(in the rows, 128 means zero)
Where one turn sends some rows of the set: a few examples, then the rows asked:
dozab: [ 83 149  52 110 147 108 117 139 116 115 133 127 121 145 138 138 143 120
 111 116 134 118 154 107 161 172 121 170 159 151]
livir: [143 147  82  97 142 146 127 129 129 138 135  88 142 126 118 148 135 147
 110 130 139 127 138 143  80 169 133 127 157 152]
Vadep: [151 148 122  88 157 121 135 128 133 115 130 127 139 132 100 134 138 125
 106 118 130 104 194 119 114 126 145 171 154 138]
vuv: [146 141 102 107 170 146 111 122 120 149 133  91 141 134 106 134 112 102
 122 143 118 127 173 132 111 142 134 141 162 161]
vav: [ 93 152  54 110 148 140 111 129 114  92 133 133 117 156 142 129 131 118
 114 129 141 124 145 110 147 173 128 162 159 153]
sol: [111 123  53 144 148 120 130 137 107 105 144  95 122 116 134 113 144 132
 135 114 112 138 157 127 149 175 125 156 176 132]
Dav: [142 132  85 130 172 138 109 130 122 140 136  88 111 132 104 142 136 102
  97 127 140 126 181 143  98 151 136 144 150 166]
gez: [ 87 151  65 133 153 131 121 113 108  83 132 109 107 133 133 123 142 120
 117 132  97 135 164 127 142 161 116 174 158 148]
ros: [123 109  97 103 163 128 104 128  94 132 112 121 137 137 141 156  95 142
 110 149 116 125 178 153 102 159 123 135 149 159]
Kazer: [116 121  85 123 152 132 153 139 110  87 144 118 124 141 132 114 137 138
 114 103 136 149 143 118 133 170 134 133 168 104]
reni: [152 144 117 101 159 141 106 120 120 139 129 100 156 133 108 133 133 132
 118 128 121 127 146 140  95 143 130 136 157 144]
sozos: [153 159 101  74 148 128 143 127 148 112 131 119 141 121 114 130 119 130
 123 133 122 108 181 113 118 141 139 168 181 151]
zad: [126 120  99  88 129 108 131 125 112 108 103 133 107 123 152 164 141 136
 142 139 123 108 205 154 127 152 136 156 152 166]
rup: [ 98 124  60 120 140 131 138 133  83 139 134 108 142 135 123 143 161 143
 119 112 135 121 162 128 158 158 131 154 129 119]
mude: [142 127 106  85 154 110 143 124 129  92 108 135 122 124 151 138 103 148
 101 131 116 113 203 150 119 160 126 167 157 138]
zole: [149 102 108 123 156 133 129 119  92 134 116  93 119 117 136 147 129 125
 123 134 120 137 176 172 125 166 140 126 154 159]
Momos: [114 122  73 134 151 125 150 122 104  88 136 100 111 121 126 126 147 135
 142 121 110 155 154 128 147 155 119 157 186 128]
budup: [154 155 111  95 159 142 129 135 113 141 130 102 152 130 115 142 138 132
 115 122 143 129 137 119  99 168 151 135 168 151]
big: [149 109 111 112 154 123 115 113 107 122 106 108 127 139 142 144 108 135
 129 135 122 136 174 176 110 172 117 137 148 154]
muge: [112 123 100  85 146 119 142 148 133 105 133 127 105 108 141 143 124 155
  83 135 111 123 208 134 103 161 125 163 158 136]
nagez: [152 149 108 117 185 141 122 136 114 142 131  94 126 129 112 132 128  97
 101 124 137 130 173 119 115 161 151 148 166 157]
nanab: [137 114 105  84 139 102 137 130 114 102 108 150 128 138 134 159 115 149
 126 134 135 106 204 140 119 150 134 165 158 160]
led: [108 128  76 135 137 113 148 145 119 104 143 102 135 128 127 103 142 129
 114  99 126 143 148 115 140 185 132 149 166 116]
tivi: [143  99  95 114 141 122 136 125 120 127 127  95  91 125 131 155 115 128
 121 137 136 137 188 167 118 178 124 130 143 159]
giz: [ 87 140  46 131 157 110 116 131 111 104 143 110 109 129 141 130 141 126
 125 119 104 120 168 127 155 172 117 166 163 144]
siz: [ 89 135  75 117 124 111 149 121  98 118 142 112 134 145 126 142 161 147
 137 105 121 117 162 140 144 174 126 146 124 122]
Rebal: [112 123  59 108 161 143 136 134  96 119 130 126 115 155 128 144 139 115
 116 120 164 133 158 110 172 152 132 155 157 135]
telo: [134 160 104  91 157 139 142 131 141 128 132 106 125 128 110 133 159 124
  80 117 132 117 203 135 103 147 133 175 145 135]
serod: [139 118 103  79 122 113 138 133 130 117 118 131  98 126 129 162 152 148
 130 131 147 121 200 147 128 160 121 173 159 161]
Koba: [139 171 105  80 139 114 140 137 146 104 122 125 122 130 133 138 136 122
 139 127 133 111 183 108 104 164 145 165 177 157]
Bavo: [123 108  85  95 152 124 101 140 107 125 123 121 111 117 142 167 123 164
  88 138 131 124 156 150 100 161 121 135 147 152]
gani: [ 91 126  70 109 154 142 150 123  78 123 128 115 131 137 117 156 158 144
 112 126 127 134 161 120 157 136 126 158 142 119]
Luku: [101 139  95 126 131 130 148 122 111  88 141 123 123 165 124 114 143 116
 119 105 141 134 164 130 130 181 138 140 124 123]
Kagu: [130 111  91 104 162 137 109 134  84 134 117 110 135 109 147 160 124 151
 102 143 113 128 154 151 113 156 140 128 166 161]
Gep: [136 153  86  87 132 129 136 143 147 118 139 113 129 125 109 140 150 134
 131 131 138 120 181 116  92 154 136 168 190 172]
zira: [ 94 139  90 124 127 100 157 130 121 105 143 112 128 149 125 118 148 126
 121  93 128 130 161 128 140 188 129 145 135 119]
rira: [128 171 118  84 159 119 138 136 134 115 118 129 122 135 127 138 144 118
  97 117 132 104 202 115 107 150 147 169 141 135]
nevek: [113 129 103  89 144 112 135 131 117  95 111 129 115 107 164 145 128 149
 105 136  94 112 201 153 108 156 134 150 148 138]
kamo: [ 84 145  84 113 117 132 150 108  92 104 130 118 136 153 115 144 161 140
 139 125 122 128 158 131 133 159 127 155 125 138]
loro: [103 131  57 116 144 125 130 142  99 139 126 116 134 145 122 138 152 119
 110 113 156 126 156 108 170 164 132 167 149 139]

budup goes to rira
Dav goes to Gep
big goes to reni
Now these:
sol goes to led
kamo goes to gani

